Named turns come first, each shown by rows before and after it. Which turns, in which order, take the first row of each pair that follows to the second? Write the first one first, as in the answered first pair.
turn lovim:
9  3  -6  -4  -4  -7  5  7  -12  7  5  10  -3  -16  7  6  -10  -3  -8  -5  -5  -1  -7  3  -6  17  2  4  -7  1  ->  2  -4  8  8  8  0  -1  7  -7  -2  2  9  11  -8  -9  0  8  -11  -12  -1  -4  0  -9  3  7  16  -5  -8  2  -1
9  5  -4  -7  0  -1  1  4  -4  5  -3  9  -11  -13  13  -5  -3  0  8  -2  0  6  -1  14  -8  -2  5  3  -2  -6  ->  -1  3  19  5  3  -1  5  1  5  -8  -1  -2  10  4  -4  -7  9  -13  -4  10  5  10  -10  10  5  0  0  -11  7  -2
10  5  -10  -13  4  13  -7  9  2  4  -6  11  -19  -30  7  -7  13  -9  16  -8  -3  9  -10  27  10  0  -6  11  -6  -11  ->  -9  -1  24  1  -5  1  2  -24  15  0  2  -14  25  13  -15  -4  11  -17  -15  15  4  5  -15  -1  9  -3  3  -6  -3  5
turn fepup:
-3  -1  9  2  16  12  -5  5  2  -9  3  4  6  -5  -14  -7  14  -6  1  1  4  -2  -4  4  6  6  -5  -6  5  -3  ->  -12  2  7  2  7  -1  -3  -6  3  -5  5  -4  11  12  -15  -2  4  2  -14  7  3  -7  1  -9  -2  5  1  -4  5  4
20  11  4  -8  -11  -6  8  7  -1  1  -3  2  -13  -18  12  0  -1  -7  11  1  -3  14  -9  11  -11  -4  5  9  1  -2  ->  9  -4  -20  -5  8  11  2  13  -4  0  7  3  -13  -9  5  -1  4  12  11  -18  -5  -3  13  3  1  -2  -15  3  4  2
0  -20  -14  -9  4  -7  0  1  -10  -3  -6  -5  10  -5  3  3  -10  1  -1  -11  -8  -1  -1  -6  -1  4  3  2  -7  4  ->  4  -11  -9  -9  -5  -10  1  1  -6  -5  -1  -3  8  -10  9  4  -9  -4  -1  -2  -7  5  -8  -1  -10  1  9  4  -5  2
turn tivuz:
-9  -2  -8  7  9  -3  7  -20  0  -11  12  -9  0  16  5  0  -7  17  -19  3  0  0  14  -24  -6  2  -10  -1  0  8  ->  11  13  -5  -1  -3  -5  4  -6  -3  -5  2  6  -20  -21  21  -6  -7  -7  3  15  -7  18  -8  9  -13  -7  3  10  -5  -4
-5  18  -8  4  -19  -19  -19  -30  -3  28  -12  12  -5  19  10  12  -24  3  -3  -3  10  -12  6  1  -15  -8  29  7  -26  23  ->  12  16  -22  9  19  15  -28  6  -8  21  -15  30  -18  -5  14  6  0  3  16  -18  11  -13  8  36  9  -5  -1  9  -23  3
-11  -6  -4  -20  3  22  -2  12  -11  -10  2  -1  -2  -11  -4  -7  2  19  4  -3  -15  3  7  -13  12  -7  -14  -4  2  -4  ->  -10  -4  4  -22  -17  1  6  -1  -11  0  1  -10  5  -4  -2  -2  -14  15  2  12  -17  7  2  -27  0  -6  0  -4  -4  -1
5  1  -6  0  4  3  -8  11  0  -1  -1  13  -5  -17  8  0  12  -14  1  3  5  2  -12  15  8  -2  -10  2  4  -7  ->  -12  -1  -6  4  3  -7  -8  -8  5  1  10  -3  16  15  -4  8  3  -4  -19  0  4  -7  2  -18  4  0  -10  0  8  3

(2 to 3 turns a pair)
-3  1  -1  -8  -13  -18  7  -10  2  3  6  -4  -5  1  1  2  -18  -2  -3  2  -5  9  -1  -6  -17  0  16  5  -9  7  ->  -12  -4  11  7  3  -9  2  -9  3  -5  9  -7  15  16  -16  4  1  -5  -11  3  -1  2  -1  -7  4  5  -5  -12  1  6 : tivuz lovim
2  13  25  -5  -20  -20  10  -5  -6  4  -7  4  2  -13  4  -4  -10  -25  1  21  3  19  -20  12  -10  -6  22  0  -8  2  ->  11  3  10  -1  14  11  -6  21  -12  -7  -11  14  -3  -21  5  -8  14  -20  12  5  1  16  -15  31  6  -4  1  -1  -2  -10 : tivuz tivuz tivuz
12  9  -16  -1  -14  -11  4  4  4  5  1  7  -1  -4  5  0  -27  10  14  -10  8  -2  11  -10  -9  -2  17  10  -12  14  ->  0  8  4  11  -14  -15  4  -12  5  -1  5  -5  26  10  -8  3  -15  8  -7  2  13  0  4  -19  -5  1  18  0  -10  17 : lovim lovim
-13  -13  -18  2  -6  -14  16  -8  -8  -7  3  1  0  19  -4  9  -20  24  -27  -18  -5  -8  22  -29  -8  -9  -11  -1  -8  23  ->  -20  -16  -3  14  7  2  6  -7  -10  -14  5  -1  19  25  -20  3  -3  16  -35  -8  -1  -4  15  -22  14  -1  -20  -12  -3  18 : lovim lovim
-5  2  14  -1  -3  0  5  -13  4  -3  -1  0  20  14  -20  1  8  -17  -6  11  2  3  -9  2  10  -1  4  -10  -2  11  ->  5  -7  -26  -10  11  13  1  7  -5  0  5  7  -7  1  -3  5  4  12  10  -14  0  -5  17  5  3  -3  -11  2  -7  10 : lovim tivuz
7  2  -23  -2  -2  2  5  8  -7  5  -2  7  -17  -16  20  -2  -4  7  12  -21  -8  -7  6  2  -11  1  -5  14  -5  -1  ->  -6  6  24  11  -14  -15  3  -14  6  -2  -4  -7  17  3  -1  -7  3  -16  -7  18  2  2  -17  -1  -3  -1  7  -6  1  5 : lovim tivuz
2  15  -15  -13  12  14  -6  1  18  9  20  0  6  29  -16  7  20  12  -3  -21  8  -10  19  -8  15  -6  -14  -5  -6  -13  ->  20  32  -10  -27  -19  -10  3  2  20  21  16  3  -14  4  5  7  -4  -2  10  -7  4  8  -9  5  -11  -14  19  14  -16  -14 : lovim tivuz
11  -14  -22  -8  4  16  -12  14  3  5  -6  33  -30  -14  -1  -4  0  9  17  -20  -7  12  10  16  10  0  -20  12  -6  -5  ->  8  1  26  2  -21  -5  -6  -15  15  2  -15  20  -5  -2  -14  -7  1  -26  2  24  -1  28  -24  19  4  -3  8  3  -1  4 : lovim tivuz
0  15  -6  -2  -6  0  -1  10  2  21  0  10  -2  -19  16  4  3  -22  5  21  -3  16  -15  26  -15  -10  1  9  -1  -16  ->  -4  12  -27  -7  -9  -5  6  10  -4  29  1  3  -9  -13  22  5  -12  -4  2  9  0  10  3  12  -21  -5  1  17  -9  -12 : tivuz lovim tivuz
-13  -5  15  2  -13  -19  6  -26  6  2  9  -15  22  31  -9  4  -13  2  -22  21  5  -2  -2  -31  -6  3  9  -8  -1  17  ->  -14  -16  -3  10  24  6  -2  -10  3  -5  12  -10  25  31  -18  4  9  14  -14  3  6  -11  13  -24  14  8  -22  -15  8  11 : tivuz tivuz
5  -27  -1  11  33  24  -40  19  4  -34  6  7  5  -15  -17  -5  37  -10  0  -2  4  12  8  30  16  8  -25  -5  18  -7  ->  13  -15  15  -5  2  9  -30  16  10  -28  -2  14  -12  -43  -2  -10  28  -29  16  19  3  31  -13  48  -3  -4  3  7  10  -8 : tivuz tivuz
-19  -13  26  -3  17  7  -29  1  0  -19  9  -15  15  14  -14  11  13  0  -20  -11  -11  -16  17  6  1  -8  -20  -10  -11  16  ->  4  6  27  -14  -8  -5  -23  7  -3  -9  -3  -5  -9  -27  12  5  2  -21  3  1  -16  10  -11  33  -19  -14  4  5  -14  3 : tivuz lovim
-18  -7  12  9  10  -8  -6  -8  6  -6  8  -13  18  27  -13  -7  1  -1  -16  0  14  -11  3  -21  9  4  -4  -11  10  14  ->  0  -12  -26  -6  13  7  -3  15  -3  3  7  3  -16  -7  14  -1  -6  15  7  -24  6  -11  21  -6  0  4  -10  9  5  0 : lovim fepup tivuz
-2  3  -9  -12  -9  -15  4  -7  -6  0  9  -8  -3  14  6  2  -23  13  -11  -4  0  -12  15  -25  -8  0  7  8  -2  9  ->  -2  -5  -17  -5  13  -5  2  3  -6  1  10  -1  3  15  5  1  -5  20  -5  -12  1  -16  22  -17  3  3  -5  5  -3  3 : tivuz tivuz
